Families of rows that turns and mirrors carry onto each other, the same ones carrying the whole set onto itself: the rest of each named row's family, in list order:
5 families of 8 rows:
Q840: [-75 -20 -16  20  11 -27  32  10  11 -18]
Q973: [-45 -49  12  15   0 -35   3   5  15   9]
Q834: [-12  30 -18  14  22   8  17   3  21 -33]
Q952: [-23  39 -28   7  15  15   3  26  13 -26]
Q711: [-41 -16  -2  -9  28 -12   0  40 -24  11]
Q603: [  6  10  -2   6   4   6 -30  27  17   3]
Q578: [ -1  -1  -9   4 -18 -15 -37  20  15   1]
Q953: [-35 -11  12  -9  39 -28 -15  41  -8  -4]
Q241: [-36 -31  -6 -17  12  33  -3  16   8  -3]
Q74: [-53 -30  16 -14  -2 -34 -10  10   7  11]
Q590: [-68  -7  -5  19  35  -6  40  14  10 -19]
Q584: [-46 -30  11  12 -20 -21 -13  11  27  23]
Q30: [-41   5 -11  12  18 -61   9  12  21 -30]
Q110: [-34 -20 -10   9  -2  40  18   0   4  -2]
Q565: [-24  17 -30  16  35   3  16  30   0 -39]
Q622: [ -7  -9  -1   5 -10  -1 -34  25  25  11]
Q638: [-40   3 -14  34 -15  20   7  -3  38 -24]
Q389: [-25   4 -23  17  12 -52  -9  20  40 -31]
Q217: [-33  11  -8  17  16 -55 -13  36  23 -15]
Q56: [-23   4  -1 -15  45 -16   5  33 -13  -8]
Q400: [-32   7 -15  36 -11  -6   1  -1  50 -30]
Q860: [-25  -4 -18 -14  33 -34   7  42  -3  11]
Q980: [-46 -11   8   2   7  29   7   5 -16  12]
Q123: [-62 -15  -5   6  18  -3  37 -10  -9 -22]
Q940: [-45  -3   2  35 -16   9  -2 -12  28 -30]
Q532: [-43  -2  -4  18 -26 -10   1 -22  39 -15]
Q817: [-65  -4 -20  26  24 -19  38  20   1 -27]
Q597: [-26  -3   7 -12   2  34  -1  -1   7   7]
Q283: [-52 -11 -19  23  22 -25  30   5 -12 -34]
Q98: [-33 -14  -4  -3  32 -37  -5  48  -9  10]
Q242: [-33   4 -24  28 -19   7  18 -15  34 -12]
Q963: [-27  13 -16  32   1 -50 -12  27  32 -24]
Q347: [-71 -26   0   2 -20 -32 -10   4  15   1]
Q341: [-32  21 -10  39   7 -53   6  17  19 -17]
Q747: [-42 -27  -5  -2  14  34  13  18  -6   9]
Q85: [-18   7   4  -2  -3   3 -29  21  38  17]
Q160: [ -4  17   0  -5   1 -24 -31  20  34   1]
Q781: [  1  22 -13  17  42  10  12  22  10 -18]
Q529: [-63 -38   7  19 -12 -27  -2   9  20   8]
Q103: [ -5  23 -26  13  28  13   3  35   5 -22]

Same family as Q590: Q973, Q952, Q578, Q241, Q860, Q940, Q341
Same family as Q584: Q840, Q711, Q603, Q110, Q565, Q217, Q400
Same family as Q103: Q622, Q638, Q817, Q98, Q963, Q747, Q529
Same family as Q85: Q953, Q389, Q980, Q283, Q242, Q347, Q781

Families of rows that turns and mirrors carry onto each other, the same ones carrying the whole set onto itself: the rest of each named row's family, in list order:
5 families of 8 rows:
Q28: [ 12   8 -14  63 -17  29  24   9 -19 -20  12   1 -28]
Q553: [ 18   6  -4  15   0 -16 -23   1 -48  -9   1 -36  17]
Q310: [ 11  -5 -24  77  -3   9  -6 -18 -23  17 -19   6 -19]
Q207: [ -2  15   0  26  -9 -12 -24 -13 -53   1 -16 -40  13]
Q853: [ 12 -10 -16  50 -21  19  20  20 -23 -28  -2  -1 -11]
Q352: [  9  28  -1  16 -19  35   9 -13  34  22  25 -14 -16]
Q318: [-19  26 -30  12   4  30  28 -18  -5  36  15 -41  18]
Q765: [-12 -16 -32 -17 -13 -15   3  -9  -2  26  11  -6 -25]
Q299: [  2  -4 -13  71  -1  16  -2 -32 -13   3 -33  -7 -10]
Q705: [-27  30 -17  26   2  23  26 -17   3  37   0 -48  16]
Q652: [-23  -2  13  18  -7  -5  -1 -19 -41 -33  22 -14   6]
Q129: [  7 -14 -14  80 -18   8  -2 -25  -3   8 -19 -17 -11]
Q175: [ -3 -30 -27 -17 -21  -2  -3  -3  -9  19  20  -2 -15]
Q887: [ 10 -17  -7  29  -8 -12  13  18  -2  52  22  11   4]
Q749: [-30  29 -20  10  -2  33  14 -20   0  25  -1 -44  15]
Q358: [  4  39  -5  29  -9  35  -6 -15  31  21  17 -22 -18]
Q764: [  5 -15 -21  30 -10  -9   9  13  -8  52  26   6  24]
Q287: [ -2  39   5  13 -11  28   1 -17  25  17   8 -25 -31]
Q139: [-28  13  19  22  19  -3  -8 -19 -28 -21   9 -15  12]
Q902: [  6  27   5   8 -23  34  -9 -15  23  33  12 -21 -21]
Q466: [  7  -6 -15  47 -18  36  13  17 -33 -18 -12   8  -6]
Q405: [  1  -8 -21  75  -6  16   3 -27   2   1 -23  -8 -20]
Q997: [-35  26 -25  27  -7  33   1 -23   0  47  -3 -25   9]
Q254: [  6  -4 -16  72 -13  -2   9 -37  -9 -10 -25 -15 -14]
Q857: [  3  -5 -14  29 -12  -8  10  14   7  61   8  12  12]
Q265: [-14  39 -10  14 -16  26  -1 -29  21  10  35 -16 -15]
Q623: [-22  13  11  11  24   1  -2 -15 -36 -28  10  -5   0]
Q683: [ 18 -14 -19  56 -18  34  23  22 -24  -9  -5   0 -15]
Q395: [ -7 -30 -25 -15 -20 -18  10  -3 -11  20  13 -13 -11]
Q541: [  8   0 -14  14 -11 -16   9  13 -24  61  10   1   8]
Q221: [ 13   3  -8  32   5 -13 -29   7 -48  -3 -10 -31  13]
Q272: [ 19   2 -11  36   0 -10 -30  -5 -44 -14   7 -39  12]
Q654: [ -1 -18 -17  -2 -34  -9  23   3 -10  22  32 -13 -25]
Q191: [-14 -22 -25 -15 -15 -13  11  -3   0  20  28 -19 -15]
Q851: [-17   9  19  34  18   6  -3 -23 -26 -35  15 -15   2]
Q620: [ 19  13 -16  22   7 -20 -22 -14 -44  -7   0 -36  15]
Q898: [ -7  -7  -6  32 -16 -15  17  15   8  50  27   2  18]
Q177: [-24  21 -21   6   5  29   9 -15  -7  43   1 -43  13]
Q698: [-26  11  25  34  23   5   0  -8 -37 -17   5 -11  -5]
Q975: [  4 -12  -3  55 -24  38  17  21 -21 -13  -9   2 -17]

Same family as Q654: Q28, Q310, Q207, Q652, Q997, Q265, Q541
Same family as Q765: Q318, Q902, Q466, Q254, Q272, Q898, Q698
Same family as Q683: Q553, Q887, Q749, Q358, Q139, Q405, Q395
Same family as Q177: Q853, Q352, Q299, Q857, Q221, Q191, Q851

